Each row is where one point has got to under a steady rotation. How many ticks took it there?
The counts run from 0 to 592.
[117 118 155 170  70 141  59 136  99 126 118  88 153 124 103  98  84 116
 112 118 114 139 137 123 116 160 107 114  92 109 159 175 119 118 121 175
 112 145 138 154 148 161 103  83 125 155 129 120 111 146 120 103 135 108
 138 125  82 191 120 156 119  80]	417
[109 137 148 148 103 116 102 152 169 155 122  75 140 132  85  92 106 127
 138 133 151 137 109 109 111 123 145 129  75 126 150 171 110 139 128 163
 152 191 175 154 160 176 100 121 146 144 173  93 132 132 124 131 171  94
 103 116 130 179 176 135 143 125]	255
[141  91 146 120 130 143  88 141 123  87 116 125 161 117 164  76 115  95
 109 111 116 130 175 178 112 156  84 127 118  98 139 160 147  80 152 101
 157 128  93 142 155 140 141  78 132 118 113 136 133 132 119 128 139 143
 136  84 111 134 154  85 103 112]	535
[124 133 122 103 104 154  80 112  77 104 116 112 151 143 142 117 127 149
 104 100 166 150 141 129 147 142 129  74 123 150  86 162 134 111 168 155
 130  83 108 133 156 107 134 110 125 152 129 160 105  95 109 159  76 124
 191  67 107 115  97 115 132 145]	350
[149 150 125  94 116 102 134 135 165  99 134 119 136 111  94 114  65 131
 146 115 154 162 120 125 108 150 118 107  83 124 104 162 119  85 167 123
 164 156 163  98 156 112  75 142 176 118 157 134 116  83 119 177 110 126
 136 150 108 141 148 132  94 173]	0
[168 102 143 169 126 130 100 124 126 102 147 104 122 118 168  76 142 139
 131  89 159 134 126 108 119 137 126  65 129 149 129 137 172 146 148 146
 126 171  95 154 136  99 113 113 178  74 130 162 145 146 129  92 158 104
 178  87 104 143 145  97 122 105]	46
[139 116 109 111 120 139  84 121 145  99 163 116 116  82 164 121 121 146
  95 112 149 113 165 144  79 150 113 112 143 118 142 173 169 112 145 123
 136 166 148 164 190 134 115 115 188 105 170 117 127 151 153 112 156 119
 107 120 151 165 198 131 116 119]	49
[190 117 155 142 131 194  89 144 121 105 132  94 160 142 138 105 134 114
 132 121  92 107 153 152  96 189 126 104 126 141 133 138 135  93 147 104
 117 117 136 163 166 160 147 152 136  95 119 142 132 146 107  95 103 129
 149  91 141 142 121  68 175 123]	301
[ 74 125 133 102  92 118 101 137 136 126 143 155 156 125  87 123 106 106
 125 135 129 126 107  96 153 161 148 123  71 121 151 187 107 168 150 183
 128 169  86  90 130 141  98 105 144 141 132 127  77 141 113 145 124 102
 161 114 102 147 107 135 124 125]	17
[157  94 161 164 107 156  73 160 158  92 114 160 134 134 118  94  71  97
 112 112 123 103 110 110  92 164 124 128 106 111 143 116 176 105 102 159
 114 150 132 159 166 113 104 122  92  86 130 137 120 132 113 123 132 127
 127 115 103 158 130  97 162  72]	227
[118  87 143 111 122 117 127 135 138 109 130 135 169 127 104  90  91  97
 135 121 111 164 131 124 106 158  92 139  62 100 133 133  90  71 147 123
 149 148 107  94 125 126  89 109 134 121 143 157 131  93 110 183  79  73
 164 125  97 166 126 127 105 154]	82
[ 73 139 116 118  73 114  69 155 114 140 129 177 112 139 108 128 107 126
 112  84 111 122 104 110 129 114 154  82  95 127 131 164 126 135 152 194
 115 158 120 136 161 127 122  68 124 127 115 127  77 157 107 103 121 117
 167 116 115 160 119 122 119  96]	97
[164  95 150 132 129 189  94 129 111  66 138  88 171 127 128 111 147  99
  80 147 161 124 159 129  98 180 107 143 121 114 146 137 141  90 145 119
 137 112 114 161 166 145 128 136  96  96 141 140 154 110 117 164  99 105
 133  85 121 113 134  88 133 130]	219
[132 106 113 137 108 157 109 153 160 123 122  98 147 150  98 133  71 119
 106 120 126 158 115 113 113 152 130  66  91  85 132 134 138  65 139 158
 125 160 183 186 156 113  90 152 106 121 152 166 124 111 114 152 122  94
 123 145 108 180 149 118 151 129]	488
[181 133 187 142 121 131  96 165 122  49 128 112 179 148 101 110 131 122
 132 109 160 139 103 120 128 169 157 150  84 165 116 136 121 115 130 134
 144 116  92  94 156 138 117 144  83  99 113  93 118 114 100 148 100 124
 158  73 104  85 103 102  93 118]	144
[129 143 131 108 115 134 109 143 116 122 112 142 128 138 120 121 151 127
  96  93 198 142 134 121 156 125 130 108 103 126  74 148 123 117 175 167
 166  98 128 100 141 123 119 121 137 157 170 131 111  80  97 167 116 125
 167  38 116 101 116 111 146 169]	269
[124 107 124 115 153 160  53 111 158 168 111  96 143 116 152  71 113 135
  97 129 141 137 136 141 110 156 103  54 139 148 131 154 154 115 109 130
 134 126 160 166 152 129 147 144 157 131 128 153 143 114 125 134 142 106
 145  56 132 157 151  97 180 115]	111
[157  85 139 105 113 111 106 132 133  62 168 137 167 103 151 126 121 130
 105  79 150 158 148 142 122 163 141 146 127  89 135 154 147 109 158 136
 121 146  58 110 132 117  82 116 147  89 135 138 107 138 127 155 106  78
 170 125 112 137 136 120  80 138]	532
[144 141 119  93 128 119  81  81 140 115 161 122 173 141 143 144 109 177
 111 116 149 126 104  77 158 191 181 106  89 170 119 184 134 167 108 155
 112 127 142 121 152 112  96 176 168 106 160 136 107 132 136 147 138 136
 137  99 150 130 136 125 121 141]	440
[108 117 130 107 116 143  51 124 120 142 101 122 174 142 165  80 109 126
  99  89 106 132 172 159 140 146 107 100 116 120 137 168 116  85 117 123
 142  94 149 161 145 132 142  88 110 151 123 124 127 118 106 123 123 117
 151  49 115 151 115 123 117 101]	31
[110 162 129  94 128 129  58 137 162 152  99 101 148 123 148  75 127 118
 139  94 109 140 156 185 127 156  96 109 144 127 108 198 142 125 153 144
 139 127 149 118 130 177 116 137 188 154 123 116 100 130 110 116 144 113
 161  81 133 148 131 103 157 150]	508
[137  92 136 106  92 133  79 141 137  92 149 153 167  79 156 104 116 107
 106  95 117 118 192 159 108 171  93 180 116  95 140 179 127  94 150 123
 139 130 100  97 134 166 116  90 154 125 134 110 123 150 128 130 142 128
 118  88 130 141 155 124  87 107]	211
[123 128 143 152 127 135 127 147 142 155 146 111 149 159  86 128 117 139
 154 126 103 155  81 106 145 154 162  66  45 168 123 147  89 133 135 146
 125 182 137 119 141 158 118 144 164 120 139 147 124 144 114 132 109 102
 168 109 138 160 136  88 158 151]	251
[ 85 117 163 112 112 130 107 168 110 113 134 145 137 125 130 102 130 113
 107 157 135  98 124 130  69 146 136 144  69 123 156 129 140 149 133 126
 155 188 125 145 201 131 144  62 121  87 115 100 131 121 137 139  94  83
 136 105 128 147 150 114 109  95]	473
[101 116 139 135  91 126  84 155 122 106 127  70 174 137  92 130  86 111
 102 120 130 154 135 123 133 156 143 115  96 103 169 162 131 105 119 173
 119 159 143 151 144 157  92 144  76 153 123 110 100 151 130 157 129 100
 126 137  97 164 121 146  99  93]	92
[129 139 121 113 134 160  67 120 156 155 100 104 145 144 161  79 109 141
 114  95 129 126 155 145 132 137 111  71 124 136 114 164 136 106 119 111
 149 112 185 189 175 123 146 121 149 140 148 124 147 100 106 117 148 137
 128  52 129 153 152 107 155 118]	112
[139  98 132  97 100 125  90 156 157 122 135 153 151 123 169 119 144 121
  84  98 149 112 138  97 124 150 122 186  85  70 155 169 154 147 122 167
 141 177 119 142 131 135  83 103 149  98 165 129 121 138 148 154 177 119
 108  82 137 122 162 116 125 106]	526
[115 158 157 114 103 171  97 151 106 136 113  73 162 153  93 122 151 106
 112 170 143 128 121  83 118 161 129 152  63 112 165 188  84 164 160 146
 161 165 149 146 144 184 128 122 117 134 142  96 139 119 127 161 122 112
 127  87 120 116 123 115 116 143]	13
[118 125  99 105 129 143 100 112 132 130 154 111 159 150 148 151 138 167
 100 114 141 131 118 101 141 159 189  67  89 153  97 165 152 142 119 144
 120 128 169 160 165 119 121 155 159 115 164 166 114 122 116 156 121 138
 141  97 165 133 155 100 161 145]	115
[155 117 147 120 124 143  71 144 125 161 141 134 146 120 175 120 147 145
 125  83 110 117 121 114 127 159 138 112 121 144 136 173 134 164 121 135
 113 173 132 136 142 174 133 147 200  92 134 121 156 174 130  93 154 144
 140  55 158 134 139  88 132 114]	122
[117 120 118  96 131 162  89 151 154 128 151  82 156 136 107 134  97 131
  92 134 108 156 120 113  92 144 147  72  98  95 165 144 117  90 134 141
 132 153 178 210 169 139 102 161 111 107 151 142 141 123 136 151 117  62
 135 138 125 167 146 121 127 132]	489
[102  87 143 102 129 166  84 191 121 145 106 118 158 131 105 120 118 124
  75 141 121 156 119 114  97 128 106  95  90 112 170 137  90 102 136 143
 155 154 164 157 149 162 144 119  90 136 108 128 142 131 155 162 114  92
 125  71 121 134 145  90 141 110]	409
[168 129 152 147 120 134  74 112 105 105 134  79 163 142 155 100 105 150
  98  95 185 145 120  93 138 143 165  81 139 147 127 142 156 122 118 143
 133 138 137 177 159  88 122 153 125 112 150 111 146 137 117 120 140 138
 157  64 103 140 113 140  91  96]	361
[154 104 127 138 128 136 103 104 160  40 162  78 151  93 115 124  74 141
 125 115 158 139 142 155 105 167 141  95 128 153 127 162 169  64 140 131
 118 107 122 133 183 108 106 144 122 113 138 142 103 134 133 146 123 134
 136 143 123 149 154 115 118 122]	298
[169 129 127 114 103 100 142 145 160  75 163 148 129 119 153 124 137 127
 127  67 183 139 136 115 146 129 148 126 100 105 108 167 152 115 161 138
 155 170 103 110 146 113  80 120 189  94 203 133 126 126 120 146 153 115
 146 121 127 130 163 120  92 167]	450
[109 140 107  96  82 153  89 120 103 129 147 117 156 145  87 171  81 145
 109 133 114 132 133 110 108 161 129  86  78 127 133 155  92  72 149 131
 118 134 190 159 196 139 124 122 105 143 143 123 127 129 124 142  83 151
 124 126 127 161 133 130 100 140]	168
[106 114 135 118 120 105 116 115 166 120 130 114 148 124 123  74 114 115
 136  97 147 154 152 146 148 153 130 130  85 103 114 182 113 136 147 158
 148 137  83 103 119 126  90  91 173 148 168 148  93  99  97 159 125  66
 182 103 104 166 121 145 133 147]	586
[109 106 130 133 113 112 117 160 133 103 109 148 133 120  98  98  58 128
 129 115 135 159 126 142 114 126 100  67  74 135 113 129 137  54 151 135
 145 144 138 104 170  80 112  87 128 127 116 157 111 102 117 169 113 131
 146 128  93 178 147 122 131 125]	162
[106 106 131  96 100 151 118 157  86 113 127 152 166 128 153 128 108 114
 117 139  96 130 150 150  77 181 107 136  78  78 125 164 150 114 168 140
 116 156 126 125 178 136 120  86 143  83  97 173  91 103 139 154  69  96
 141 150 123 155 124 116 116 128]	158
[126 135 147 124  96 139  76 144  97 111 112  75 156 157 106  92  93 117
 107 139 133 158  98  93 158 150 127  70 120 126 168 154 138 127 157 163
 132 171 112 158 129 124 104 146  93 138 105 132 108 141 106 144 125 118
 170 114  75 138  84 119  96 109]	415
[159 157 181 119 122 135 102 162 120 123 116 129 171 138 135 112 115 106
 146 158 117  96 108 133 114 190 124 157  74 159 134 173 130 152 131 113
 142 163 139  99 166 173 123 149 164  92  94  89 114 121 114 133 127 169
 116  85 137 115 129  89 130 121]	68
[151 173 168 104 129 147  91 132 112 115 126 102 131 134 133 114 127 133
 152 153 133  98 111 113  62 186 148 142  98 165 137 163 133 170 139 114
 137 163 161 139 190 158 114 136 179  77 118  98 136 121 134 114  91 116
 131 119 126 117 127 116 107 123]	311
[121  92  98 119 123 158 110 127 106  75 176 141 117 109 153 134 148 152
 102 114 158 118 148 134  86 142 145  93  98 139 119 157 149  97 167 108
 128 139 123 166 204 119 151  76 154  98 151 157 127 130 144 128 105 119
 147 114 153 132 192  79 135 133]	294
[155 140 139 119 129 158 106 165 132 148 136  69 149 125 113 135 118 130
 117 137 112 172 131 120  83 176 121  83 111 115 140 146 116 105 160 135
 120 150 186 147 147 178 106 202 161 115 126 151 163 125 133 142 105  92
 132 122 128 146 129 103 153 169]	246
